One turn sends every row of this set to another row. A few are shown first. Where does it send the rows asked after them?
nupo: [ -8  10  10 -38 -12   1 -18   3  -8   8  -4  -7 -15  29 -15  -3]
fezaz: [ 12   2  21  -5 -13   7  -8 -35   0 -10   6  -5 -30   7  -2   2]
Zor: [  4  20   0 -10  -4  19 -29 -18  -3 -38  11  -1  24  21  -5 -10]
Diran: [  5  23  31   4  -3   1   7   7 -15 -31   0  -2  -9   4  21  -5]
sidis: [  9 -13   7 -30 -14  27 -39   3 -13 -24   1  12   3  15 -25 -22]
Div: [-10   5  10 -36  -7   4 -11   3  -8  14   2  -1 -12  29 -13  -4]
Sonid: [ 14 -15   4 -29 -13  27 -41  -2 -18 -21  -3   9   6  17 -15 -26]
lovin: [  6  17  32   7 -10   3   8   5 -18 -31  -4  -1  -1   3  22 -10]
timi: [ 16  -2  23 -10 -15  10 -14 -29  -6  -8   2  -5 -30  -8  -8   3]
dil: [ -9  -7   7 -27 -18   5   2 -15 -17 -43  -7 -10  -3  -7  -8   9]
bave: [  9 -12   5 -33 -11  26 -39   7 -14 -26  -4  15   7  14 -19 -19]
Mik: [ 10 -18   4 -33 -15  20 -36   0 -16 -23  -3  13   9  16 -22 -19]
ralur: [-11   8  21 -31  -9  -1 -20   3  -4  11   1 -10  -7  33 -14  -8]
rukuz: [ 16  11  37 -27 -12   4 -33   7   2   3   8  -9  -5  13  16 -32]
zul: [ 19   8   7 -13 -10  -3   5  15  -6 -17  26  22   6  15  16  -5]
peze: [ -6  -6   7 -30 -18   7  -1 -13 -13 -49  -2  -7  -9  -7 -12   8]
Lubom: [  7  20  32   8  -7   0   7   5 -15 -34   2  -3  -4   3  19 -11]
til: [ -6  -6   9 -33 -24   6  -2 -13 -15 -44  -9 -10  -4 -11  -8   6]
Bapem: [ 15 -12   2 -32 -16  24 -37  -1 -18 -25  -2  16   7  18 -17 -24]
lop: [ -4 -11  15 -30 -25   7  -1 -17 -14 -44  -8 -10 -10  -9  -7   5]
vov: [ -5  -7   8 -32 -25   6   2 -14 -20 -40  -5 -13  -6  -5 -11  10]
Mub: [  4   8  -4 -10  -3  24 -28 -23   1 -34  13   1  22  19  -7  -7]
ked: [ 18  17  38 -24 -12   6 -35  15   0   1  12  -6  -2  12   9 -27]
Fafek: [ 29   2   6 -17  -5   2  -3   6  -1 -14  29  21   3  15  16  -2]
fedop: [-18   7  22 -36  -8  -4 -14   6  -6   4  -3  -6 -14  30  -9  -9]
Koneb: [ 20  -4   7 -14 -10   4   2  18  -5 -22  28  24   6   8  15  -6]
kotiv: [ 11  -2  17 -14 -14   6  -4 -31  -3 -11   2   1 -31  -6  -2   4]
bano: [  5  16  29   7  -4   5   9   5 -16 -30   1  -6   1   7  25  -8]
Feru: [ -5  16  -7 -11 -10  19 -17 -19   2 -30  17  -3  21  24  -6  -6]
zonan: [ 18   9  41 -26 -15  -1 -33  11   0  -1   7 -10   1  10  12 -30]
Dobir: [ -4 -10   5 -34 -26  10  -2 -15 -19 -42  -3  -8  -7  -8  -6   7]
Bizez: [ 26   5   4 -18  -3   0  -2  12  -1 -20  27  23   3  18  16 -13]
tob: [ 19   9  37 -24 -14   2 -36   9   0   3   9  -3  -1  13  11 -31]
lusa: [ 15  12  37 -30 -13   1 -33  14  -4   3   2 -12  -1  11   9 -30]
kido: [ 16  13  38 -25 -11   1 -31   9  -4   1  11 -14   1  15  16 -31]
tun: [-11  -1  11 -31 -22   9   0 -13 -15 -45  -5  -8  -7  -9 -13   5]
kovo: [ 20  10  39 -24 -10   1 -36  15   1  -1   9  -8  -5  11  10 -27]
nik: [  9 -12   4 -26 -18  27 -38   1 -15 -28  -5   9  13  14 -18 -24]
Votu: [ 11  16  31   1  -4   0   9   8 -18 -32  -1   1   0   5  26 -11]
kep: [ 12 -15   6 -29 -12  23 -38   3 -17 -25  -9  13   9  16 -18 -24]
nilur: [  4  20  31   7  -7   0   6   2 -13 -26   0  -3  -2   3  26  -9]
Medon: [ 10  -1  28 -10 -11   9  -3 -30   2  -8   7  -6 -31   0  -2  -1]
Luf: [  3  16  30   3  -9   3  13   4 -22 -30   0  -2  -3   7  24  -7]
far: [  1  15  -3  -7 -11  26 -18 -16  -1 -36  15  -1  23  20  -7   0]

Votu moves to lop
Feru moves to Div
Now these:
kovo moves to Lubom
fedop moves to Koneb
ked moves to Diran
Mik moves to tob
ralur moves to zul
kep moves to zonan
Bapem moves to rukuz
Medon moves to far
Luf moves to Dobir

One turn sends every row of this set to another row. A few are shown first. Where does it send the rows asked after them?
mano: [-18   1 -18 -24  17   0   3  10 -16  -9   0 -32 -11   0   9  13  13  17
   1  -2   5  14 -13  -7 -13 -14  10]
Puf: [-12 -28  -4   9  -1  -1  16   0  24   8   3  -3   6  19   3 -33   6  23
 -18   9  -1 -29  -6  -8  16   6  -2]
Gupid: [ -7  -3 -14  20  -3  -6  19  -6  17  32   2   1  -5  13   2 -21  -3  21
  -9   0   3 -27 -17  14   8   4 -14]
puv: [  5 -10  -5  24 -13   4  33 -10  18  17 -11 -14  -4   5  -1 -19  -1  15
 -10  15   1  -6   4  21  24  24  -1]
repu: [-14   2  -6 -27  11   2  12   5  -6  -3  -9 -23   4   8  17  18   3  16
   8   7   5  30  -2 -23 -10  -4  16]
Gop: [-24  -9 -10  27   1 -17  15   4   4   2   9  -4  14  32   0  -5 -22  15
 -19  -6 -11 -10  -1   6   4  12 -12]
Fazus: [ -1 -23 -17  31  -3   9  12  -1   8  -6  -9 -30   4   8 -19 -33   7  23
   1   0  11 -19   3 -14  25   9   2]
bes: [ 31   2   3  17  16 -23   0  -3  13   5 -29 -10 -10  28 -16 -19   1   7
  10   7  -1 -11 -15 -11   2 -15  -7]
butom: [-11   2  -7 -21  14   3   7   8  -7 -12  -4 -26  18   2  20  15  -3  27
  14  -1  14  18   9 -14  -8  -9  15]
mosub: [-13  -3  -7  -9  12  -4   0  10  -3 -14  -7  -9  30 -15  18  18  -2  24
  10  -1   7  18   1 -18 -11  -2  17]
Daloz: [ -6 -16  -4 -14  16   7  -2  10  -4 -15  -4 -23  12  -4  20  28  -4  23
  14   1   2  16  -5 -14 -15  -4  10]
bigu: [-12  -9  -6 -13   9   7   5   6  -7 -10 -11 -19   6  -6  11  26   2  13
   7   6  -4  30 -13 -25 -12   5  14]
zifi: [-13   5 -12 -13   7  -6   6   7  -6  -5 -15 -13  17  -8  11  16   8  14
   9   5   7  33  -2 -28 -12  -2  22]
zuri: [ -9   1 -17 -27  15 -11  18   5  -5 -15  -6 -28   4  -1  14  11  15  18
   3  10  10  29   8  -8  -4  -5  19]
gar: [-20  -6 -18  -8  14  -5  -4  11 -13 -13  -2 -16   0 -19   6  18  14  13
  -3  -3  -4  14 -23 -10 -16  -4  12]
tiruf: [ 15 -32 -16  19   3 -12  -2   5  23  16 -14 -15  -2  18  -5 -28  18  23
   5   7  11 -25   1 -15   5 -14  10]
dap: [  0  -1 -23  38  -5   5  17  -7   3  19  -6 -22  -8   4 -15 -20  -4  21
   5  -7  12 -19 -11  10  16   8 -13]
Mifas: [-10  -6 -19 -11  12 -14  11   6  -2 -20  -9 -11  16 -20  10  16  15  14
  -1  10   0  29  -2 -11  -7   4  20]
fitet: [-20  11   0 -16   5   3  -1  15 -13  -6 -10 -19  19 -13  16   8   5  21
   2  -1  11  15   6 -11 -11  -9  26]
veti: [ 29  10   8  24   7 -11   5  -3   2  -5 -37 -24 -12  19 -26 -24   3   3
   8   7   1  -3  -4  -6  14  -2   2]
Vez: [  6  -9  16   5  -8 -15  -7   5  17  22  -8  10 -23  16   4 -15  -9  -9
  -6   5   6  -3   9  19  -3  10  -3]
fenip: [-12 -24  -3  19  -8  11  18   0  13  -3  -4 -19   4  10  -9 -35   6  21
 -17   8   1 -21   1  -6  26  17   4]
Badi: [  3  14  19  15   2  -6  19  -7   5 -10 -23  -6   0  16 -17 -28  -7   2
 -15  10 -11  -7 -12   0  21  16  -7]
berez: [ 20  -2   3  23  -9 -13 -13   5   6  15 -20 -12 -24   9 -12 -18  -4  -9
  12  -2  21   5  21  13   1   6   4]
fep: [ 15  -8 -24  32   0 -12   4  -2  15  36 -12 -10 -12  10  -7 -17   7  20
  10  -2  12 -23 -12   8   0 -11  -6]
sak: [ 28 -14 -15  35  -9  -3  19  -6  16  21 -25 -25 -10   2  -9 -13   9  14
   9  13   9  -3   9  15  17  10   7]
Ragol: [ 18 -12  -8  34  -6 -21  -4  15  -1  14 -26 -31  -8  27  -8  -4   6   5
   0   6   1   4  25  11  -4  -9  22]
gol: [ 15 -27 -15  30  -4   1   1   5  12   5 -20 -31  -4   9 -17 -31  19  20
   5   7  13 -18   8 -12  16  -4  15]
gasu: [ 22   0  19   6   9 -22   4  -1  18   9 -28   3 -10  26  -6 -20   4   1
  -8  16 -13 -12 -16  -2   2  -7  -1]
mezo: [  4   6  14   8  11 -18  14  -7  16   0 -15   9   1  25  -8 -23  -8   7
 -12   8 -13 -15 -23  -5   9   4 -15]
vos: [ 20 -17  -6  17  -7 -14  21  -4  29  33 -16  -1  -7  11   9 -14  10  15
  -5  20   1 -10   2  18   8   5   6]
fop: [  4 -33  -3   7  -1  -9   5   7  28  19  -8  -4  -2  20   5 -30  18  20
 -13  15   1 -27  -1  -7   7  -7  11]
sos: [-20  -2  -4 -21   9  11   3   8 -14  -3  -6 -25  -3   2  12  21   3  14
   5   1  -1  23 -16 -22 -15  -4  12]
Rep: [-12  -4   0  36 -15  -4  16   9  -8  -5 -12 -26   6  17 -12  -9  -9   5
 -21   3  -8   5  20  16  15  22  12]
duf: [ 11  16   4  26   8  -7  15  -9   0 -14 -24 -19  -1  18 -27 -27 -10   8
   4  -1   1  -6 -11 -10  20   8 -13]
San: [ -4 -18 -13 -20  17  -3  10   7  -3 -18  -5 -26  -3  -6  14  26  12  14
   2  12  -5  26  -8  -7  -9   2  12]
vebi: [ 17 -10  -6  14   4 -26 -11   0  20  18  -6   5 -18  23  -1 -12 -15  -1
  18  -5  20  -3  10   5  -6  -1 -14]
fulob: [  0  -3 -27  46   1 -16   5   6  -9  -3  -8 -33   7  27 -19  -6 -14  16
   8 -14   8  -1  14  -1   5   1  -2]
kam: [  6 -18 -18  24   9 -34  -4  11  11  20  -5  -9   0  42   4   1  -6  14
   1  -3  -1 -12   4   2 -14 -17  -1]
vupo: [ -6  -8   2  13  -1 -13   3  -4  17   6   6  13  -9  17   0 -14 -26  -1
   0  -6   9  -4   2  10   5  21 -24]
Vabir: [ -4   1  11  21 -16  -2   1   1   4   3  -8  -4 -15   3 -11 -20 -16  -9
  -5  -3  10   4  14  18  13  28  -6]
Sop: [-14  -7   3  -9   6   8 -11  16 -11  -9 -10 -15  14 -18  16  21   4  17
   1  -1  -2  12  -8 -11 -17  -4  22]
Riti: [-12  -2   4 -21   9  14  -4  15 -15  -7  -7 -33   2  -2  18  18   3  21
   7   0   6  13   0  -7 -14 -11  19]
kek: [ -5 -19   8  15  -7 -22   7  14  11  19  -8  -3  -1  32  11  -2  -1   4
 -28  14 -18  -6   9  19  -5   3  13]
mevu: [-24  14 -23 -16  13 -12   4  10 -15  -9  -4 -18   8 -13   6   5  16  18
  -1  -3  10  17  -7 -11 -11 -11  18]
muvi: [-19   2 -10  -8   6   2  -3  10 -13  -5 -13 -14  11 -13   6  19   7  12
   6  -1   0  27 -15 -27 -15  -1  18]
zisiz: [-21  13  -9 -22   8  -2   4   9 -12   2 -11 -19   8   0  12  11   8  16
   6   0  10  25  -5 -24 -14 -11  21]
Neki: [  8   0 -10  30  -3 -11  -2  -4   6   0  -7  -9 -10   9 -17 -17 -22   0
  19 -13  24   4  14   4  10  17 -17]

duf moves to veti
zuri moves to mano
sos moves to bigu
Now these:
sak moves to fep
Riti moves to Daloz
Vez moves to vupo
fop moves to Puf
fulob moves to Ragol

